One turn moves each row of this set onto another row. After a few examples, where does it send each row asked below?
z_431: [ 26 -54  19   0   7  -8   5   6   8  26  -5  24  22 -31   6   8  -6  15]
z_449: [-14 -16  17  14  10  53   2 -11 -18  22 -16   8  25   0  54   8  15   6]
z_992: [-25 -42  34   9  -9  22  10  -3  27  12   2   3  16   1   1  48 -24   7]
z_881: [-10 -19   3   4 -17  55  -5  -2  -6  26 -21  20 -11  -9  49  -6  22  17]
z_424: [-42 -20   4  13 -37  29 -32 -26 -16  -4 -10  36   8  23 -23   8   9  -7]
z_146: [-20 -22  56  28  44   0  -9 -15   4  31 -28  16  26   8 -14   4   6  18]
z_29: [-23 -37  29   0 -12  -2  34  -2  24  20 -11   6  24 -22 -38  20   3  -3]
z_388: [-21  -1 -18 -12  35  42   0  -5  18  29  -5  10   6  10  19   1  -5   9]
z_813: [ 10 -34   8  27 -17  16  11  -3   3   3 -24  15  -4 -27 -50 -16   3 -29]
z_332: [-23 -25  14  13 -41  18   0  -6  -9  12 -23   4  -2  10 -50   4 -14 -21]
z_927: [-32  10  17   5  -2   6  -5 -16  32  12 -30 -24   1 -10  18   5  32   0]
z_57: [-28 -34  25  24   0   8 -37   2  -4 -14  -1  53  21   8  -7 -27   9 -22]
z_941: [-39 -36  48  24 -32  20 -15  -7  23  34 -18  14   5  28   4  12 -24  -6]
z_949: [-14 -17  13  33  -1  47   4  -3  10  36 -38   2  18  -8  53   0  22  11]
z_724: [ -1 -19  17  30  48  13 -10 -23 -18  -6 -18  25  23 -12 -30   8  20  11]
z_817: [ 10 -56  29  27  -7  33 -19 -13  -7  46  -1  36  14 -30 -36   8  -3 -11]
z_367: [-30  15  -3  14 -20  23 -25 -24  -6  -4 -30 -10  -4  13  11   9  19 -17]
z_548: [  0 -37   0  11 -14  14 -22 -20 -32   3  -7  69  14   1 -11  -1  10  -5]
z_832: [-26  -7   7  28  -4  54  -6 -12  -6  29 -40  24   0   6  41  -1  32  18]
z_364: [-17 -43  35  25 -25  22 -32 -14   2  64 -17  18  15 -12 -42  -1   6   3]
z_551: [-19 -39  40  26  -6   6 -32  25  34   7 -17  23 -15  -1  -4 -32  -6  -3]
z_608: [ 25 -48 -11  10 -30   8 -13   6  15   7 -10   4   5 -39  -7 -10   3  -3]
z_535: [-25  -1 -10   5  26  43  -6  -5  35  33 -12  -6  12   8  24 -18  -3 -11]
z_136: [  4   2  -6  22  27  20   5 -21   4 -17 -24  20  -5 -25  13  21  31 -10]
z_699: [ -6 -51  41  27   6  26 -11 -19   4  52  -2  37  28 -29 -36  15   9  -1]
z_638: [ -9 -34  15  38  25 -22 -18  18   9  13 -36  30  34  -2 -11   1   9  25]
z_997: [ -9 -33  18  41 -32  11 -31 -10  23  26 -36  33  -4  -8 -10 -42  19 -18]
z_423: [ -9  -2 -38   0  31  35  -1  -5  20  28 -18  24   6  -4  14  -7  13  10]
z_951: [ 11  -6 -20  19 -21  24  -9  -9   5 -10 -26  -3 -14 -18  21  11   9 -24]
z_971: [-24 -47  44  20 -13  21 -17 -17   8  63  -7  27  28 -15 -36  18   6   7]
z_94: [-31   2 -27  19  13  48 -12 -15  23  26 -19  15  18  17  21 -14   5 -21]
z_506: [-14  -9 -47  10   1  41  -3  -5  26  27 -18  26  12   2  24  -4   4  -8]
z_385: [-25  -2  13  -5  10  16  16 -17  21  -4  -9   6   3 -13  25  44  17   3]
z_909: [-37 -14  32  17  -9  -1   6 -12   8  25 -36  -4  16   1 -57  -7  16  -2]
z_799: [-31 -34  33  21   3   2 -22  22   9  11 -21  32  -2  27  -8  20 -23  25]
z_11: [ -5 -54   4  17 -16 -13 -15  21   9   0  -3  37  44 -11  11   1  -6  -7]
z_212: [ -2 -14  12   8  14  49  -7  -9 -15  21 -20  12   7 -17  45 -21  34  11]
z_743: [-32 -19  34  42  -2  10 -18 -12  48  22 -37  -2   6 -15 -22 -25  31   2]
z_73: [-13 -30  19  14   9  15  27 -17  -9  -4  -8  39  18 -17 -50  17   9 -17]
z_126: [ -1 -46  27  28 -20  32 -35 -16 -16  51 -11  29   8 -14 -44  -2  -1  -7]

z_881 moves to z_832
z_424 moves to z_743
z_136 moves to z_951
Where do these go?
z_638 moves to z_11
z_909 moves to z_29
z_971 moves to z_699
z_535 moves to z_388
z_146 moves to z_431

